Where one turn sends some rows of the set: a few examples, then the rows asked
z_512: 37 18 21 -203 -47 251 -293 256 48 185 -12 289 114 -92 -37 18 69 40 89 246 348 198 274 84 7 -121 -6 -376 218 -40 -175 96 131 -200 150 100 176 29
z_465: 78 126 106 20 -103 -148 -28 -164 237 -34 -112 -176 -127 -37 100 22 -80 -58 -51 21 46 -89 250 13 160 258 -119 32 65 233 131 229 32 350 149 216 -134 -133
z_158: -13 128 -421 -300 229 45 -110 -241 203 358 -142 -18 -6 63 -184 -225 -67 29 112 36 232 -57 0 162 -233 142 55 -89 -7 -130 100 -288 9 -114 128 134 244 294
z_143: -127 260 179 262 49 -94 269 -12 -99 310 -109 -328 -42 -280 -12 23 -100 11 46 3 98 -129 -46 108 57 120 -19 -199 184 -479 217 185 220 78 -27 321 117 381
z_538: 82 38 6 -195 -24 160 -286 359 98 259 -115 220 39 -143 -52 54 -81 -17 -26 280 244 114 166 24 136 -38 -52 -393 181 -152 -183 191 145 -119 137 8 378 64
z_918: 197 -309 -191 -3 -180 44 13 -169 -235 16 -65 -134 44 57 -24 43 -163 -82 7 -217 -51 35 14 -98 -31 208 -212 -302 195 -448 -37 -227 271 213 -159 337 13 5
z_327: 39 5 -141 -309 238 54 -171 -177 293 505 -94 201 28 49 -253 -125 24 20 68 20 130 37 -50 201 -194 -97 56 -59 -52 -123 3 -190 14 -149 148 149 -5 321
z_440: 93 73 32 -199 1 276 -212 295 -36 163 -72 272 64 -93 -64 -9 -5 -113 67 446 460 100 166 70 -64 3 94 -379 201 -132 -110 209 68 29 -13 143 289 7
z_520: -46 98 220 338 111 -50 282 72 -243 320 -54 -314 90 -326 102 -104 -184 -4 66 -20 3 -126 -108 136 39 166 25 -101 182 -272 100 153 190 104 -68 337 16 321
z_102: -82 84 296 241 90 19 309 102 -196 396 -66 -296 44 -299 -34 -75 -141 -112 146 -137 142 -274 -189 140 2 97 -23 -232 118 -361 62 191 123 140 -13 287 0 360
z_665: 61 99 -277 -304 333 8 -221 -88 278 415 -77 155 59 -32 -82 -216 -167 94 70 47 137 60 71 282 -279 -24 76 -122 -28 -50 35 -222 43 -172 78 168 80 225
z_987: -166 166 225 340 112 117 243 -44 -233 253 -9 -273 -30 -156 50 61 -118 11 51 4 -18 -54 -11 164 -67 74 -100 -162 92 -423 70 226 359 191 -39 304 45 324
z_34: -37 71 -240 -526 252 171 -226 -172 150 432 -194 113 -71 23 -217 -156 -46 81 91 34 214 93 -65 129 -257 -87 5 -303 23 -146 -99 -205 53 -131 -45 177 75 171
z_653: 118 -11 16 -204 19 167 -287 408 37 224 30 338 94 -44 -72 -54 -187 45 27 267 217 166 134 203 41 -23 12 -289 205 -22 -126 121 111 -175 113 80 220 -45
z_53: -9 129 -311 -213 305 184 -159 -220 234 254 -222 194 -20 20 -239 -269 158 88 169 44 138 70 -63 55 -182 -121 -20 -119 2 -93 7 -282 0 -166 48 248 49 147
z_655: -226 290 271 233 135 -60 361 33 -142 248 -40 -254 -6 -331 -12 67 -76 -59 108 -1 232 -84 -138 95 -136 119 -52 -209 204 -280 69 120 150 253 -22 291 124 302
z_296: -65 87 71 -320 -8 227 -211 236 -62 392 -186 245 31 -29 -101 -46 -63 87 34 337 406 121 93 61 24 -64 3 -366 181 -95 -235 138 110 -166 61 104 221 68
z_929: 14 -186 12 -66 -208 205 54 -41 -362 139 -200 -211 -98 -61 -52 32 -194 -104 48 -167 -29 50 -145 -162 -25 108 -129 -272 184 -442 -119 -73 292 186 -282 243 -109 49
z_645: 203 -25 27 -219 141 -143 60 -188 332 -115 47 -56 32 -226 -19 -109 -114 86 52 55 197 -360 259 80 19 78 -204 -260 5 245 90 413 -46 97 -50 266 46 61
z_101: 178 -247 -92 39 -182 25 35 -23 -283 -13 -96 -202 45 -76 34 -37 -291 -115 99 -212 -179 -15 -108 92 -72 136 -154 -162 148 -390 42 -140 269 158 -274 301 -77 21
z_721: 108 44 27 -106 50 221 -280 247 -150 190 42 234 119 -20 -183 47 -58 -61 50 297 195 58 215 140 121 36 -118 -481 219 -92 -193 154 151 -190 51 199 386 -20
z_750: -236 134 224 97 124 37 332 -129 -238 411 -138 -333 -30 -185 -3 -38 -112 51 53 22 122 -58 -134 40 -40 84 -15 -221 184 -400 9 78 225 179 -184 368 -66 332
z_271: -201 288 143 296 183 141 285 -9 -162 397 84 -291 -30 -258 -26 -3 -126 -99 -1 94 18 -123 10 82 55 209 -13 -129 163 -328 91 168 211 110 -12 219 160 401
z_448: -232 195 169 242 270 126 375 -49 -135 284 0 -186 -17 -227 124 -94 -115 -15 187 -57 193 -152 -106 -23 -59 8 -19 -186 235 -405 101 156 122 232 41 408 75 266
z_973: 99 45 -109 -190 -18 9 -105 -84 122 -244 59 -26 10 -125 -93 -65 -95 -108 -62 -70 28 -305 -90 -36 -16 -7 -193 -21 -89 458 14 290 31 64 71 60 37 66
z_536: -7 106 -216 -385 326 16 -103 -276 312 374 -133 148 -121 -123 -230 -95 47 55 237 -53 100 118 -22 52 -307 -61 12 -130 29 -46 49 -211 54 -128 72 275 182 195
z_734: 2 140 -333 -414 246 -33 -202 -206 302 316 -55 142 -58 0 -192 -86 -25 116 -5 9 130 34 -93 206 -226 -83 27 -189 60 -182 59 -216 82 -134 54 226 188 287
z_921: 231 71 6 -251 79 -198 17 -194 324 -159 6 34 -14 -172 1 -133 -114 14 -5 79 223 -389 241 118 -26 136 -192 -262 21 157 24 373 -30 104 -64 321 26 -4
z_823: 229 -48 -7 -215 77 218 -339 213 -60 194 -135 288 59 -34 -78 -53 -34 86 83 246 379 90 205 73 -88 -31 -24 -410 85 -107 -199 239 219 -188 125 136 338 57
z_732: 150 66 -127 -144 -30 43 -89 -140 94 -243 87 27 9 -76 -116 -31 -55 -179 -30 -112 27 -289 -15 -44 -21 -6 -193 80 -71 424 13 242 66 126 103 86 80 -1
z_386: 221 12 -4 -125 159 -130 102 -200 347 -120 83 -23 2 -224 -30 -139 -71 58 58 38 268 -371 272 112 19 101 -166 -207 -11 169 76 415 -34 168 8 283 107 14
z_178: 113 -117 68 -282 50 245 -274 360 70 312 47 277 80 -26 -118 1 -54 -28 1 317 304 90 111 223 89 22 -22 -378 171 -155 -190 137 58 25 59 -3 152 44
z_936: 135 -265 -88 32 -176 129 100 -58 -186 60 -141 -231 -122 -78 4 -37 -132 -28 35 -281 -90 88 -100 -85 -110 291 -42 -232 170 -420 16 -117 396 313 -158 282 -20 14
z_5: 190 264 131 8 146 1 -95 -180 149 -147 221 -58 -251 41 -162 70 -211 -121 -9 -257 10 -187 98 78 -31 97 -148 -129 143 92 137 317 2 197 -7 320 -224 -52
z_496: 178 -183 -147 -35 -174 61 -100 -24 -274 -10 -147 -247 -38 -43 -27 101 -113 -195 33 -230 -156 54 -188 -55 17 115 -145 -274 236 -391 13 -127 351 239 -210 265 33 22
z_225: -213 197 205 236 15 44 336 -54 -199 199 -7 -365 68 -328 86 27 -15 -60 138 11 84 -119 -11 163 -70 64 -36 -216 238 -302 118 155 227 146 -171 360 13 321
z_488: 132 -333 -22 -139 -265 86 -10 -96 -306 74 -145 -220 34 -44 14 -11 -76 -175 107 -182 -122 -110 -162 141 52 91 -169 -204 54 -363 41 -164 308 219 -254 276 -109 50
z_620: 76 -153 -61 -4 -350 269 -12 -99 -222 32 -111 -67 -16 -147 62 -48 -44 -164 -2 -141 -104 13 -34 -100 -7 92 -85 -254 46 -351 -8 -207 398 252 -306 322 -91 -89
z_304: 73 -246 -123 -13 -225 184 98 -83 -257 -96 -103 -288 -10 -126 10 -24 -86 -134 192 -322 -48 -3 -104 -132 -67 135 -123 -216 270 -369 9 -132 245 172 -209 288 -86 41
z_610: 79 4 133 18 -127 -83 -18 -122 169 -18 -59 -202 -101 -53 30 57 -110 -34 -32 -12 94 -22 243 10 146 187 -89 -57 72 324 208 214 23 403 161 158 -121 -89
z_18: 213 233 45 64 161 50 -56 -248 203 -177 247 -65 -226 1 -222 -26 -135 -38 7 -301 83 -182 128 96 -18 57 -167 -125 24 160 173 257 11 203 17 254 -166 -8
z_249: -77 141 -332 -389 264 175 -171 -135 338 314 -39 88 -40 -59 -158 -137 18 36 164 10 206 116 45 228 -326 -78 91 -188 87 -46 26 -187 -12 -125 60 130 114 232
z_575: 175 223 108 14 148 60 -70 -190 204 -168 238 -102 -247 19 -209 26 -208 -5 -8 -254 29 -147 179 123 18 72 -153 -165 71 156 239 259 1 202 -20 248 -251 8
z_12: 181 -212 -57 -121 -206 136 -67 -165 -214 -72 -90 -153 -136 -119 21 35 -54 -98 218 -158 -100 54 -52 -120 45 102 -190 -152 116 -421 12 -160 386 159 -315 244 -52 14
z_595: -83 152 -320 -333 270 137 -117 -108 223 272 -186 110 -41 6 -228 -212 32 143 104 88 171 68 -92 294 -309 55 12 -156 -53 -33 2 -110 89 -116 88 125 299 204
z_59: 20 145 69 -219 -77 193 -318 331 -29 46 22 294 23 -114 -15 36 -15 7 61 345 433 113 130 122 71 21 -101 -343 156 -141 -177 119 218 -36 16 -27 246 30
z_996: 114 132 -86 -197 23 -20 -137 -89 121 -212 2 -2 -37 -89 -59 -63 -64 -132 -33 -18 -8 -312 -87 -82 27 34 -191 66 -20 420 -63 318 -12 63 126 139 54 7
z_137: 83 -10 100 58 -135 -81 -9 -121 213 -64 -41 -144 -98 -59 58 48 -50 -77 -25 25 143 -55 286 62 157 180 -106 1 40 285 174 263 27 395 173 160 -25 -165

z_143 goes to -> z_734
z_488 goes to -> z_178
z_137 goes to -> z_386
And these:
z_271 goes to -> z_158
z_595 goes to -> z_936
z_653 goes to -> z_520
z_12 goes to -> z_59
z_5 goes to -> z_996
z_296 goes to -> z_750
z_645 goes to -> z_575
z_249 goes to -> z_304
z_440 goes to -> z_448

Where one turn sends some rows of the set: a few examples, then the rows asked
z_133: -115 -119 -149 -126 -211 -39 -123 183 160 -36 54 288 57 -54 -201 118 -199 -116 329 156 -18 218 127 300 195 -35 193 -12 -234 -183 -12 16 98 -28
z_209: -5 81 214 80 339 119 132 4 36 -167 -318 -186 -96 76 162 -177 68 -74 -54 -60 -100 -136 -31 -79 -110 135 118 30 320 103 44 98 -178 -59
z_907: 299 241 33 -1 105 8 67 -134 154 -352 -19 -60 -56 -119 3 -35 -93 252 -281 91 -49 -26 -247 -90 151 9 164 113 75 -197 193 91 -10 298
z_791: 177 208 -2 60 115 -3 53 -198 157 -279 -56 -100 -87 -75 -20 -41 -72 253 -393 93 -12 72 -202 -153 182 -99 204 37 133 -185 194 81 -26 318
z_269: 232 246 36 71 105 -8 120 -161 99 -295 13 -40 -6 -129 -77 -2 -52 211 -373 138 -65 24 -218 -150 57 16 212 32 145 -210 158 137 3 322
z_77: -85 -258 -316 65 -204 -43 60 210 -110 74 203 136 119 -127 -222 -127 -15 -147 357 -159 57 -62 57 264 -62 -165 81 -12 -136 -71 -42 -39 -8 -111
z_582: 157 224 37 -14 83 5 85 -237 167 -276 -107 18 -158 -29 -61 -32 -88 240 -401 65 12 1 -210 -117 57 12 159 16 189 -185 217 44 29 323
z_210: -31 124 362 176 237 -267 25 122 170 1 -109 -1 -164 -135 -159 -114 271 190 -204 105 115 -62 59 60 144 144 37 -38 71 125 -20 30 -127 335
z_121: -204 57 72 -111 -123 -294 -209 -233 -144 -122 117 92 -15 -68 230 -190 183 68 -98 -258 -112 122 -30 -173 -37 11 107 60 231 -63 -267 -121 -119 -5
z_339: -198 90 -288 -167 -71 -198 -55 175 -186 -6 69 202 -105 -169 106 152 -139 -248 215 -340 -101 78 -4 -11 -50 -135 130 -239 -202 -272 148 20 -57 -117
z_718: -143 210 32 -113 136 165 6 -38 -16 237 23 232 62 182 -143 -49 -152 -21 -387 -109 133 32 -234 -313 89 -95 86 -1 -111 7 268 -162 -63 127
z_153: -94 -257 -331 115 -130 -69 131 239 -124 101 238 89 99 -64 -285 -109 51 -174 313 -195 79 -54 12 305 -67 -150 121 16 -106 -112 31 -75 -102 -25
z_570: -49 -20 150 -99 153 257 -12 44 -76 222 71 -53 54 196 -82 -39 -194 -190 -246 -140 40 37 -28 27 97 6 -108 274 264 133 -21 -186 -212 -74
z_629: -115 -217 -353 77 -114 -49 94 230 -141 59 194 112 165 -100 -281 -95 19 -194 365 -225 65 -77 106 180 -123 -151 10 26 -53 -123 44 -72 -46 -43
z_439: -115 -94 -112 -183 -221 -34 -173 135 155 -31 49 302 15 -25 -231 160 -206 -47 323 132 3 216 44 318 135 -40 263 -51 -258 -156 -29 23 60 -40
z_418: 15 86 415 212 225 -237 -62 168 90 -36 -49 -21 -63 -231 -112 -62 346 121 -195 167 5 -93 31 50 90 141 53 -84 72 118 14 78 -67 281
z_686: -97 -29 -174 -176 -296 -115 -131 110 96 37 17 310 3 -77 -106 106 -178 -103 318 95 -65 198 99 326 116 -52 187 -42 -277 -231 21 -19 96 -59
z_23: -114 -259 -375 15 -141 -50 69 263 -196 54 244 168 53 -16 -276 -123 46 -138 311 -187 62 -41 93 166 -146 -102 56 25 -105 -146 21 -36 -37 -63
z_767: -192 45 -284 -195 -23 -203 -62 178 -152 24 157 178 -26 -215 107 156 -220 -159 278 -270 -84 98 -5 -53 -12 -67 109 -160 -229 -355 69 -34 -38 -113
z_806: -54 -25 415 -162 91 23 -92 97 112 288 9 134 -90 43 -154 -75 -183 37 -136 -166 34 228 60 -171 211 -28 -84 31 -94 301 8 -1 77 183
z_975: -94 -227 -397 68 -129 -65 56 251 -141 50 226 183 103 -115 -302 -60 45 -172 349 -200 67 -99 103 146 -102 -143 98 7 -94 -103 27 -82 -34 -69
z_869: -18 120 382 251 200 -206 -56 165 178 -26 -90 1 -64 -98 -80 -53 313 88 -180 147 47 -54 53 76 126 22 50 -118 108 179 -84 9 -87 373
z_91: 61 91 346 216 192 -258 -40 179 87 -67 -99 22 -35 -153 -132 -92 301 119 -227 158 -10 -110 -3 178 13 117 41 -100 31 144 -43 -16 -97 395
z_26: 95 39 194 46 347 190 60 -34 -32 -221 -214 -175 -89 10 163 -165 152 -80 -22 35 -174 -125 -5 -64 -128 161 110 60 294 49 155 138 -106 -43
z_679: -11 -13 71 -90 192 243 31 4 -146 178 -52 -92 84 246 -58 10 -94 -189 -265 -140 96 48 -8 63 158 -5 -149 211 246 101 -27 -244 -164 -47
z_902: -98 -145 -187 -134 -250 -74 -142 163 120 -32 36 268 73 -82 -211 144 -223 -132 301 119 -52 181 107 338 123 -41 243 15 -212 -194 -17 -13 74 -83
z_455: 145 134 204 -47 323 153 23 -9 38 -194 -274 -146 -45 4 174 -152 141 -74 -99 4 -146 -89 -29 -102 -98 171 44 -68 348 58 180 68 -108 -82
z_808: -67 -229 -288 93 -126 -43 56 204 -120 59 259 132 112 -77 -329 -64 44 -122 390 -257 78 -45 96 187 -156 -137 48 10 -64 -68 5 -66 -92 -102
z_157: -226 19 -346 -195 -31 -179 -125 142 -174 -29 27 162 -46 -243 72 167 -206 -193 177 -275 -76 129 35 -27 23 -120 99 -185 -217 -359 158 -35 -51 -108
z_689: 3 -26 378 -159 93 -20 -92 84 68 204 -69 48 6 37 -169 -37 -117 4 -142 -199 83 235 96 -102 291 -57 -145 49 -61 324 3 4 157 199
z_381: -155 -113 -118 -191 -235 -116 -184 200 132 -18 82 241 112 -47 -197 74 -231 -138 284 96 -34 194 53 354 111 -2 195 26 -241 -193 32 37 81 -87
z_332: -169 22 -315 -191 -7 -201 -126 134 -130 1 70 179 -48 -258 74 165 -200 -191 279 -296 -99 106 69 -3 -4 -85 147 -152 -206 -323 133 -68 -28 -105
z_615: -82 206 22 -83 154 147 64 -44 -19 170 -99 191 142 213 -96 14 -109 -12 -341 -105 172 61 -229 -334 181 -142 69 -73 -138 13 240 -168 48 134
z_227: -184 68 -288 -220 -21 -172 -154 110 -170 -6 52 142 -69 -233 65 198 -155 -143 208 -328 -60 83 -12 -14 -38 -130 138 -142 -193 -366 152 -68 -131 -155
z_451: -114 -77 102 9 -147 -135 -134 -139 90 -104 121 195 139 125 -40 -466 333 82 78 -231 -35 64 -126 -111 -28 -91 272 177 93 22 -123 -32 15 231
z_807: 19 107 145 76 277 133 52 -111 21 -198 -258 -232 -47 47 180 -186 130 -70 -27 -6 -107 -135 11 -91 -133 56 13 20 346 134 174 62 -102 -86
z_905: 16 11 442 254 185 -209 22 128 204 -31 -70 7 -124 -167 -103 -58 207 172 -228 98 97 -97 -3 48 107 89 45 -133 112 157 -83 -43 -44 303
z_788: 138 315 9 17 91 -24 116 -147 175 -328 -60 -12 -59 -27 -104 -56 -129 207 -403 39 48 -13 -204 -160 105 2 179 60 186 -115 172 185 -41 244
z_359: -124 66 -363 -129 -46 -181 -121 161 -173 -32 142 207 -31 -190 94 70 -130 -243 236 -359 -55 83 5 73 7 -130 116 -157 -185 -329 147 -42 -75 -129
z_261: -216 35 133 -67 -128 -79 -252 -211 164 -162 59 190 122 71 191 -234 191 104 -40 105 20 115 -198 -56 242 69 362 139 45 -130 -127 -159 -78 -128
z_723: -89 -56 -130 -203 -273 -70 -80 90 154 -25 85 218 -22 -99 -143 145 -230 -93 327 132 -18 207 75 354 200 -13 175 -1 -231 -147 31 59 100 -110
z_127: 90 54 367 167 267 -167 -13 208 104 4 -64 -32 -17 -210 -126 -123 323 109 -245 87 49 -97 -20 16 81 117 33 -188 145 141 -43 5 -111 302
z_134: 296 191 60 -26 65 50 115 -141 175 -222 -82 -57 -7 -101 -124 -66 -24 264 -380 172 -21 34 -214 -115 107 33 161 6 181 -176 158 85 4 292
z_402: 114 70 167 88 277 125 72 3 -65 -273 -247 -149 -110 14 218 -153 146 -21 -48 15 -151 -174 -8 -108 -162 137 35 -33 226 126 146 79 -102 -166
z_664: 50 60 245 77 317 139 22 -3 74 -235 -226 -153 -91 57 162 -162 116 -124 -82 -114 -59 -203 -57 -39 -109 113 47 22 377 91 188 39 -105 -81

z_788 goes to -> z_210
z_332 goes to -> z_902
z_791 goes to -> z_869
And these:
z_127 goes to -> z_455
z_359 goes to -> z_686
z_26 goes to -> z_269
z_153 goes to -> z_339
z_582 goes to -> z_905
z_451 goes to -> z_121
z_157 goes to -> z_133
z_615 goes to -> z_689
z_23 goes to -> z_767
z_402 goes to -> z_907
z_718 goes to -> z_806
z_808 goes to -> z_227

